rotation steps, each row followed by its count of steps
The counts run from 0 to 485.
[107 158  94 113 149 124 115 143 127 115 109 122  97 124 127  85  70 155
 150 103  96 133 114 113 118 117 140 108 141 159  84 194 141 182 123 119
 129 130 118 112 154 162 162 136 141  91 129  93 111 178 125 137 142  94
 111 136 130 117 108 153  82 126 193 121 179 151 134 131 161 129 100 111] : 67
[119 139 111 124 152 111 120 125 124 148 139 114 119 154 127 114  92 168
 148 117 106 167  79 106 108  89 139 111 187 164 109 179 132 183 111 108
 122  89 100 103 150 132 158 132 149  80 130 105 101 162 147 128 117  85
 108 133 109 148 142 159  82 127 179 137 167 160 122 153 155 138 119  99] : 215
[109 142 130 119 144 127 116 136 167 132 123  94  98 138 112  87  97 157
 138 120 124 149 121 114 122  87 135  95 156 164  85 193 173 167 109 130
 127 101 113 107 158 156 124 156 135 124 152 116 122 175 126 153 112  67
  90 157 115 137 121 147 100  91 173 129 161 168 135 121 167 135 104  92] : 199
[ 70 144 124 139 151  98  99 132  89 158 115 120 115 122 113 139 101 160
 135 120  87 145  98 119 128  79 127 124 179 192  91 189 154 160 123 116
 126 114 108 105 149 135 165 151 135  83 126  93 129 147 151 141 140  72
 101 146 122 128 174 130  99 116 158 135 162 149 117 126 138 112 126 110] : 101
[112 154 103 127 152 102 101 125  96 157 134 130 128 130 129  91  93 166
 128 112  97 155  81 123 136  96 133 129 171 171 106 191 129 179 120 110
 130 104 115 105 150 137 147 133 142  67 103  82 119 164 150 152 124 112
  99 123 129 100 163 147  93 135 170 129 176 152 108 155 150 157 128 110] : 22
[ 74 127 136 138 152 112  95 120 106 159 129 118 119 145 116 123 114 149
 141 133  91 161  94 112 132  82 115 105 194 192 103 186 158 166 123 116
 116 100  93 104 150 134 151 145 127  92 143 107 119 143 157 144 129  61
 108 153 117 134 166 129  94 108 162 134 157 145 114 121 148 129 129 106] : 97
[113 137 137 129 147 120 133 124 153 137 134  81  83 132  93  93  97 159
 144 133 137 159 116 114 111  88 140  99 167 156  96 193 154 174 111 128
 117 102  92 110 155 125 133 151 138 113 144 114 121 162 117 150 117  55
  89 136 111 144 116 141  88  98 184 140 157 145 116 137 158 120 114  90] : 323
[ 84 153 119 142 149 107 104 119  88 139 129 117  91 116  93 107  92 155
 139 128 105 152 115 142 147 115 137 113 164 176 103 204 128 167 138 113
 122 145 100 120 155 135 166 128 128  78 115  80 137 156 111 146 159  78
  98 128 143 100 128 114  96 140 182 126 171 136 101 124 155 124 109 118] : 375
[114 134 115 126 155 116 114 110 118 138 133 101 103 137 113  80  95 147
 147 139 117 164 103 124 127  93 114  99 169 155 120 208 146 191 114 115
 119 127  98 108 151 113 137 132 131  75 130 111 118 137 148 166 112  84
  74 117 122 122 134 124  95 119 193 120 169 134  97 114 158 137 111  98] : 137
[115 152 105 130 145 105  94 130 103 158 139 117 123 139 114 102 105 168
 122 114 104 170  93 123 140  74 121 117 176 175 122 200 145 172 118 113
 137 108 118 109 146 133 133 134 141  67 110  93 123 157 139 158 114 105
  78 128 129 111 168 142 113 126 164 121 167 166 110 132 160 149 119 100] : 18
[118 141 111 123 148 110 124 128 124 147 140 113 116 148 122 115  92 170
 150 114 109 168  84 108 108  88 139 115 186 163 110 183 130 181 111 108
 126  89  98 105 147 137 160 134 148  78 127 104 101 163 144 129 120  85
 110 127 111 144 140 162  80 129 177 137 165 164 123 157 152 139 122 101] : 214
[107 176 126 124 137 115 117 142 146 122 129 116 110 121 100  87  85 178
 158 109 124 150 131 126 133 106 146 118 141 179  85 201 135 165 124 116
 130 109 131 118 151 179 140 153 147 101 121 104 128 188 127 144 127  81
 106 131 125 105 114 155  99 125 171 124 165 191 135 143 155 142 106 109] : 397
[ 94 149 147 122 145 121 111 131 125 159 116 103  75  97  99  92  98 148
 119 139 128 142 113 116 136  86 142 109 152 166  83 181 160 160 102 138
 102 102 105 114 167 125 129 161 153 121 124  97 135 169 128 151 114  65
  75 137 121 113 145 123 101  81 167 132 163 134 112 142 150 104 100 106] : 118
[105 155 128 132 143 119 129 132 138 139 122  99  87 111  96  81  93 163
 134 118 126 138 112 114 117 110 154 120 154 165  70 180 138 169 124 135
 117  95  96 113 156 143 141 157 139 125 129  84 129 187 103 147 142  68
 119 141 119 117 114 156  74 102 177 152 163 133 121 167 154 127 123 101] : 317
[101 161 110 123 153 124  96 133 112 125 111 124 110 122 120  64  89 151
 151 125 109 143 121 113 136 106 112 101 137 176 101 207 147 176 123 126
 111 131 123 118 155 140 134 145 145  79 120 113 123 152 151 167 111  89
  76 120 129  93 132 129 100 109 188 107 175 137 105 108 158 125 100 105] : 265
[112 161 122 142 144 104 124 135 136 144 127  84  96 114  89  89  99 176
 114 109 129 142 115 130 129  88 152 128 148 166  79 197 153 159 127 132
 144 105 116 110 154 141 129 159 131 116 125  80 142 179  98 165 134  84
  91 145 122 112 132 150 100 108 167 147 162 150 117 150 158 135 127  90] : 0
[ 84 154 109 156 157  95 109 137 100 145 123 125 130 148 124 135  96 175
 145 103  91 149  88 114 119  94 144 125 170 197  91 185 133 160 145 110
 132 105 116 112 151 145 173 138 139  79 130  95 119 161 135 130 139  81
 117 152 116 129 150 147  89 133 166 142 166 152 116 136 151 127 128 105] : 418
[119 130 130 111 140 131 118 116 128 155 140  97  72 120  97  89  98 145
 129 139 125 167 106 116 122  90 134  99 184 143 110 183 147 182  95 126
 108 103  76 111 157 118 136 135 143 105 126  93 117 166 117 143 128  70
  94 123 129 134 128 137  85 102 184 135 164 138 114 152 161 125 107 104] : 447
[ 81 130 127 134 162 109 112 125 120 155 112 121 113 134 145 105  94 141
 129 122  90 128  77 111 122 110 147 114 170 174  71 167 154 172 127 121
 115 101  97  98 168 141 160 152 127 116 150  90 119 165 151 136 133  76
 118 173 112 136 147 136  73 102 169 148 173 120 119 141 147 131 125 105] : 425
[ 97 129 140 129 154 125 107 110 128 140 140 110  78 143 111 111  93 138
 134 138 113 164 106 134 146 112 145  81 176 164 112 189 147 170 127 110
 109 131  93 116 174 138 153 120 128 105 145 101 125 162 108 129 137  69
  86 155 136 133 112 101 100 120 181 121 172 147 113 110 177 132  88 112] : 52
[ 85 143 119 135 147 113  98 125 103 148 136 134 111 145 123 126  96 155
 139 110  84 155  90 123 139 110 144 111 187 187  96 177 132 165 135 105
 125 110  96 111 157 163 171 125 127  93 131  81 117 175 123 118 159  80
 134 159 136 126 140 141  84 134 164 135 168 160 127 142 162 145 118 119] : 295
[ 87 144 110 149 163  99 115 131 109 147 119 124 125 146 139 123  89 162
 133 103  88 137  74 113 120 106 152 120 171 184  80 173 139 167 141 112
 130 102 108 102 159 146 174 140 130  94 139  87 115 166 136 131 142  89
 123 167 115 133 145 146  77 126 168 149 174 135 117 145 153 136 129 103] : 421
[113 154 118 125 134 108 116 131 122 145 145 109 115 131  96 108 101 180
 152 113 114 169 109 116 118  83 131 127 182 174 106 195 133 176 112 114
 131  91 103 108 135 148 146 145 145  83 114  96 116 169 134 142 131  76
 118 117 122 126 145 168  90 130 169 137 154 180 127 163 147 145 132 105] : 210
[ 90 149 139 135 148 120 105 115 107 146 146 136  97 134 104 111  92 151
 151 132 107 165  99 122 144 129 149 106 181 184 102 179 110 167 133 107
 100 108  86 121 163 152 167 122 141  97 121  90 122 175 121 118 154  66
 131 141 136 112 117 126  78 134 174 134 170 149 114 153 161 137 110 127] : 171
[ 85 161 134 144 159  83 124 129 102 158 117 117 115 108 121 115  85 171
 126 120 113 130  86 128 129 100 163 141 148 178  70 182 132 160 131 115
 121 105 124 105 165 130 160 163 144  93 119  84 139 165 149 144 126  89
  92 142 112 108 157 129  88 119 162 145 174 135 104 157 131 122 123 109] : 230
[112 146 104 139 142 103 108 126 111 147 139  98 115 134  94  98 110 174
 129 110 110 164 105 128 128  77 120 125 180 170 112 208 149 175 124 119
 150 111 102 105 135 132 136 139 125  77 118  85 128 155 120 169 137  91
  97 126 128 117 154 155 101 129 171 139 158 157 110 142 157 152 142  94] : 333
[ 90 160 151 148 163 103  98 126 119 157 127 129 116 129 124  95  97 155
 121 135 121 146  89 127 157 106 156 110 143 194  87 180 142 148 136 116
 102 106 131 118 182 135 131 151 147 104 125 108 144 166 144 146  99  88
  71 160 117  93 149 104 108 100 156 123 176 140  98 126 159 132 100 106] : 36
[100 142 109 117 155 132  99 130 136 127 110 117  95 131 134  64  85 131
 130 120  99 132 113 120 139 116 129  88 145 160  87 195 167 179 123 127
 121 134 112 107 168 153 137 137 125 111 149  99 122 167 129 156 126  91
  91 159 132 112 115 126  93 104 189 115 181 134 121 104 173 140  94 105] : 386
[114 150 116 123 139 109 120 131 123 144 145 110 116 135 101 111  98 179
 154 113 112 169 102 115 114  85 135 127 184 170 107 193 129 178 110 112
 132  90 102 108 137 147 152 140 147  79 116  96 111 169 137 136 131  77
 118 119 118 131 144 166  87 133 172 138 159 179 127 166 146 142 128 106] : 211
[117 155 101 136 149 115 105 132 105 144 127 101  97 130  98 102 100 166
 127 120 114 166 107 113 125  73 119 106 165 165 123 203 150 170 115 125
 125 122 108 119 149 111 138 134 149  72 114 103 120 148 117 161 116  90
  62 116 127 119 145 136 109 111 182 123 166 141 102 120 165 114 106  93] : 454
[ 95 141 145 116 149 125 109 130 127 161 114 108  79 100 114  86  96 139
 114 138 119 137 104 113 135  94 144 106 156 162  78 172 163 164 101 137
  98  99 100 108 171 126 130 160 149 126 130  94 132 172 134 148 117  70
  84 148 122 117 146 125  93  78 169 136 168 126 115 145 150 114 103 109] : 116
[ 81 141 119 141 159 127  98 130 110 134 116 120  93 147 116 117  93 140
 144 126  95 153 105 108 130 108 130  83 164 184 101 186 149 165 135 123
 103 131  98 122 166 134 165 126 137  95 146 109 117 152 118 131 136  62
  97 157 126 132 123 115  94 108 185 123 172 125 111  99 171 103  93 108] : 179
[113 155  98 112 151 129 115 142 140 115 110 121 101 134 136  78  73 152
 149 106 102 134 110 108 117 117 142 100 140 159  83 189 146 182 121 122
 125 122 118 110 160 162 154 137 142 101 139 102 109 180 129 138 127  92
 105 145 124 122 105 153  82 116 192 121 181 149 133 127 166 132  94 106] : 69
